Each path below is one point turned by a fixed rotation once a step. After each direction that follows a path, write how fast that rotation turns it, in deg/step (0 if it stays still).
Each turn is a multiple of 5 degrees from 10 to 175, or 0.
Each row of a path follows its step; steps can be skipped.

step 2: [-4.04 -0.99  0.32 -1.20 -1.37  3.64 -0.92 -0.77 -0.25 -2.03 -0.62 -1.61
 -0.93 -0.28 -1.58 -1.49 -2.32  0.72  1.29  0.65 -0.24 -0.02 -2.49  1.55
  2.16 -1.49  0.02 -1.41  2.22 -2.03  0.56  1.74  1.06  0.06  0.15  0.77
  1.63  0.06 -1.68 -0.05  1.67  0.28  0.81  1.45  1.02  0.73 -1.34  2.04
 -1.29 -1.01 -0.28 -0.57  0.59  0.40 -0.37 -2.14  0.18  1.14  1.01  1.65
  2.95 -0.22  1.79 -1.21 -0.19  0.49 -1.54]
step 6: [-2.13 -0.90  2.26 -0.64  0.17 -1.87  0.21 -0.96  0.69 -0.12  1.86 -1.09
  0.75  0.24  1.21  1.13  0.17 -0.28  1.95  0.59 -1.28  1.81 -3.40  2.83
 -0.77 -1.86  1.61  0.57  1.26 -1.51  0.45 -1.04  0.51  0.65  2.18 -0.48
 -3.64 -0.76 -0.24 -2.11  1.57 -0.11  1.60 -0.71  1.12  0.68 -0.35  1.65
  0.85 -0.06 -1.32 -1.36 -1.45 -0.09  1.30  0.53  0.45  1.59 -0.93  0.97
 -1.19  3.18  2.70  0.43 -1.53 -1.70 -1.03]
step 13: [-1.23  1.57  1.89 -0.29 -0.25  0.59  0.85 -1.29  0.50 -0.80 -0.66  1.55
  0.21 -2.24  0.05 -1.21 -0.07 -0.43  0.22 -0.10  2.19  0.57 -2.75  0.71
  1.28 -0.60 -0.94 -0.56 -1.16 -1.31  1.99  0.36  0.73  0.82  0.71  3.37
 -1.49 -1.51 -3.29  2.78  0.41 -2.79 -0.78 -2.81  1.09 -0.90 -2.03  1.90
 -0.73  1.38 -0.34  1.24 -2.55  0.73  3.14 -0.47  1.21 -0.19 -0.07  0.25
  0.02 -2.02 -0.81 -0.48 -1.59  0.03  1.16]
step 14: [-3.32 -0.93 -0.47 -1.39  0.85  2.02  2.35 -0.67  0.88  0.22  1.89  0.18
  1.69  0.56 -0.91  2.80 -2.10  0.25  1.20  1.29  0.11 -2.14 -2.00  1.28
  1.11 -1.40 -0.09 -1.29 -0.56 -1.66 -0.26  0.43  3.31  0.08  0.43  0.66
  1.79 -1.36 -2.45  0.84 -2.90  0.63  2.13 -0.15 -0.12  0.70 -0.69  2.53
  0.61  0.22 -0.19 -0.72  0.30  0.54  0.92 -1.39  0.63  3.55 -0.08 -2.18
  0.79 -0.35  0.65  1.01 -0.82  0.63  0.32]
step 17: [-2.08 -1.29  0.80  0.24 -0.50  1.74  0.91 -0.91  0.06 -1.15  1.39 -1.50
 -1.03  0.44 -3.28 -0.51 -2.10  0.46 -1.30  0.29  0.04  2.12 -1.46  1.81
  0.18  1.66 -0.51 -0.11 -0.97  1.01  0.56 -1.82  0.38  0.82 -2.36  0.04
 -0.82  1.01 -0.81  0.32  1.37  0.73  1.34  0.54  1.24  1.13 -1.44  1.87
  0.76  0.72  1.25 -0.19  0.31  3.02  0.17 -1.11  3.19  3.47  0.02  0.75
  1.23 -0.14 -0.03  1.88 -3.53 -1.85  1.99]
step 19: [-0.63 -1.09  0.03  0.42 -0.92 -0.41 -1.89 -1.76  0.88 -2.03  0.63 -0.90
  1.95 -0.96  1.21  0.77 -1.83  1.00 -1.50  0.07  0.13  0.49 -1.19 -0.09
 -0.43 -0.91  0.31 -2.18  0.36 -3.16 -0.92 -0.99  0.74  2.40  0.12 -0.82
  0.47 -0.81  0.25 -0.53  1.13 -3.15  1.12  0.77 -0.32  0.62 -0.32  0.18
 -0.03 -0.38  1.43 -0.73 -0.70 -0.51  0.67 -1.46  2.27  4.51  0.27 -1.25
  2.86  3.04  2.66 -1.78  0.56  0.40 -2.17]
step 21: [-1.40 -0.42  0.59 -0.54  0.10 -0.83  0.35 -0.84  0.79 -0.96  1.16  0.64
  1.87 -1.32  0.83  2.27 -1.25  0.12  2.42  0.13 -0.77  3.94  0.04  0.59
  0.23 -1.24 -2.59  0.36  2.04  1.06 -0.63  2.68 -0.92 -0.18  0.33 -0.05
 -1.13  2.34 -0.61 -1.67 -0.50 -0.82 -1.29 -0.54  0.80 -1.73 -1.66  2.14
 -0.29  0.64 -1.16 -1.40 -0.89 -1.04  1.82  0.01  2.39  1.12 -1.31  1.82
  3.31  1.39 -0.02 -0.48 -2.98  1.61  1.48]
step 32: [-0.29  0.21 -0.98  0.20  1.01  2.33 -0.06 -0.03  3.43 -1.84  0.90 -1.36
  2.98 -2.73 -0.19  0.68 -1.98  1.51 -0.19 -0.58 -2.35  0.37 -0.21 -0.89
  2.11 -0.42 -0.90 -2.03  1.05 -1.14 -0.59 -1.71  0.08  1.80  0.19 -0.78
  1.41  1.24 -1.67  3.34  0.50  0.82  2.16 -0.43  0.58  1.20 -1.32  3.02
  1.93 -0.40  1.59 -1.73 -0.83  1.02  1.51 -0.37  0.98  0.79 -0.28  0.90
  1.14 -1.88  1.82  1.40 -0.55  0.50 -0.36]
step 36: [-2.85  0.38  0.90 -1.44 -1.06 -0.46 -1.34 -1.18 -1.52 -1.94 -0.11 -2.46
 -0.17 -2.25  0.65  2.97  0.91  0.97  1.78  1.61 -0.52  0.45 -0.37 -0.83
  0.08 -0.99  0.93  1.19  0.28 -1.91  0.02  0.87  2.11  2.50 -1.10  1.09
 -0.05 -0.09 -2.18  1.87 -0.64  1.22  0.50  0.49  3.49 -1.59 -0.41 -0.04
 -2.14 -0.88 -1.57 -1.64 -1.13  0.72  0.47  0.01  0.62  3.19 -0.70 -0.17
  1.78  1.77  2.44 -0.22 -1.42  0.87  0.40]
step 39: [-0.78 -0.08  0.34 -0.92 -0.74 -1.12  0.82 -2.07 -0.36 -1.44  2.24 -0.65
  1.97  0.70  0.09  0.76 -0.66  0.94  1.19 -0.28  1.93  0.73 -0.95  1.87
 -0.55  0.04 -0.78 -1.90 -0.42  0.84 -0.55  2.32  0.02  1.97  1.02 -0.87
 -0.14  0.91 -2.43 -1.16  0.99 -0.05  2.35  2.01  1.04 -2.17  0.32  1.17
 -1.58  2.82  3.52 -2.30 -0.29 -0.52 -1.15 -0.57 -0.09  4.13 -0.55 -0.98
  2.73  1.15 -0.36  0.00 -1.76 -0.50  1.44]
Directions:
[ 0.74 -0.30  0.50  0.41 -0.54 -0.16  0.16  0.39 -0.20 -0.36  0.55 -0.02
  0.03  0.13 -0.35  0.13  0.10  0.32  0.27  0.35  0.35 -0.28  0.07 -0.28
 -0.15  0.12 -0.48 -0.29  0.13  0.61  0.23 -0.51  0.05  0.29  0.11 -0.20
 -0.50  0.06  0.09 -0.31  0.18 -0.81 -0.08  0.00 -0.08 -0.14  0.43  0.18
 -0.08 -0.79  0.07 -0.33  0.30  0.47 -0.56  0.74  0.09  0.10  0.05 -0.42
  0.55 -0.08  0.26  0.07 -0.29 -0.16 -0.36] -> 35
[ 0.41  0.31  0.65  0.32  0.34 -0.36 -0.15 -0.09 -0.50  0.40  0.36  0.25
  0.25 -1.26 -0.01  0.32 -0.11  0.00  0.04 -0.52  0.08 -0.13  0.08 -0.17
  0.29 -0.24  0.30 -0.14 -0.18 -0.13  0.27  0.34  0.12  0.29  0.13  0.42
 -0.01  0.30  0.23 -0.42  0.30  0.05 -0.65  0.61  0.46 -0.43 -0.49 -0.50
  0.21  0.09  0.38 -0.15  0.23  0.04  0.13 -0.08 -0.34  0.09 -0.24  0.10
  0.11 -0.43  0.06 -0.77 -0.18  0.22 -0.07] -> 125
[ 0.04 -0.40 -0.48  0.20  0.32 -0.31 -0.13  0.12  0.26 -0.29 -0.39 -0.49
  0.08 -0.34  0.02 -0.19 -0.10  0.26  0.26  0.13 -0.26 -0.22  0.09 -0.36
  0.17 -0.31  0.60 -0.42  0.18  0.08 -0.37  0.16  0.59  0.01  0.37  0.33
  0.64 -0.27  0.22  0.05  0.51 -0.20  0.48  0.10  0.12 -0.50  0.17 -0.47
  0.22 -0.01 -0.35 -0.71  0.04  0.84  0.12 -0.05 -0.02 -0.56  0.34  0.29
 -0.23  0.64  0.71  0.33  0.20 -0.05 -0.37] -> 85
[-0.32 -0.43  0.20  0.82 -0.04 -0.22  0.01 -0.35 -0.27 -0.28  0.02 -0.67
  0.14  0.31 -0.33  0.14  0.12  0.47 -0.39 -0.60  0.01  0.03  0.16  0.18
  0.46 -0.10  0.56  0.05 -0.15 -0.05  0.30 -0.38  0.16 -0.06 -0.09  0.31
  0.06 -0.03  0.08  0.37 -0.03  0.46 -0.22  0.09  0.12  0.45  0.46 -0.03
  0.55 -0.12 -0.32  0.23 -0.44  0.01 -0.26  0.65  0.02 -0.03 -0.54  0.00
 -0.08  0.66 -0.98 -0.09 -0.34  0.56 -0.32] -> 40
[-0.58 -0.32  0.21 -0.49  0.08 -0.38 -0.23 -0.04 -0.78  0.57  0.43  0.01
 -0.52 -0.09  0.21 -0.32 -0.61  0.27 -0.19  0.32 -0.04  0.27 -0.30 -0.21
 -0.08  0.12 -0.24 -0.14  0.24  0.30 -0.08  0.73  0.31  0.04 -0.22  0.53
  0.15  0.21  0.65 -0.01 -0.49  0.65 -0.16 -0.04 -0.35  0.17  0.54  0.45
 -0.23 -0.17 -0.03 -0.40  0.16 -0.13  0.19  0.20 -0.35 -0.41 -0.28  0.13
  0.76  0.14 -0.03  0.34 -0.04 -0.38 -0.28] -> 115
[ 0.36 -0.32  0.00  0.27 -0.02 -0.28  0.10  0.31  0.33 -1.02 -0.27  0.32
  0.01 -0.33  0.15 -0.92 -0.27 -0.58 -0.21  0.64 -0.03 -0.20 -0.15 -0.37
  0.20  0.17  0.53 -0.10 -0.53  0.03  0.11  0.42 -0.47  0.52 -0.16  0.19
 -0.20  0.24  0.54  0.36 -0.41  0.36  0.62 -0.05  0.48 -0.26  0.00  0.45
 -0.16  0.25  0.08 -0.07 -0.46 -0.09 -0.40  0.26  0.14  0.18 -0.25  0.02
 -0.06 -0.45 -0.26 -0.32  0.01 -0.04  0.03] -> 170
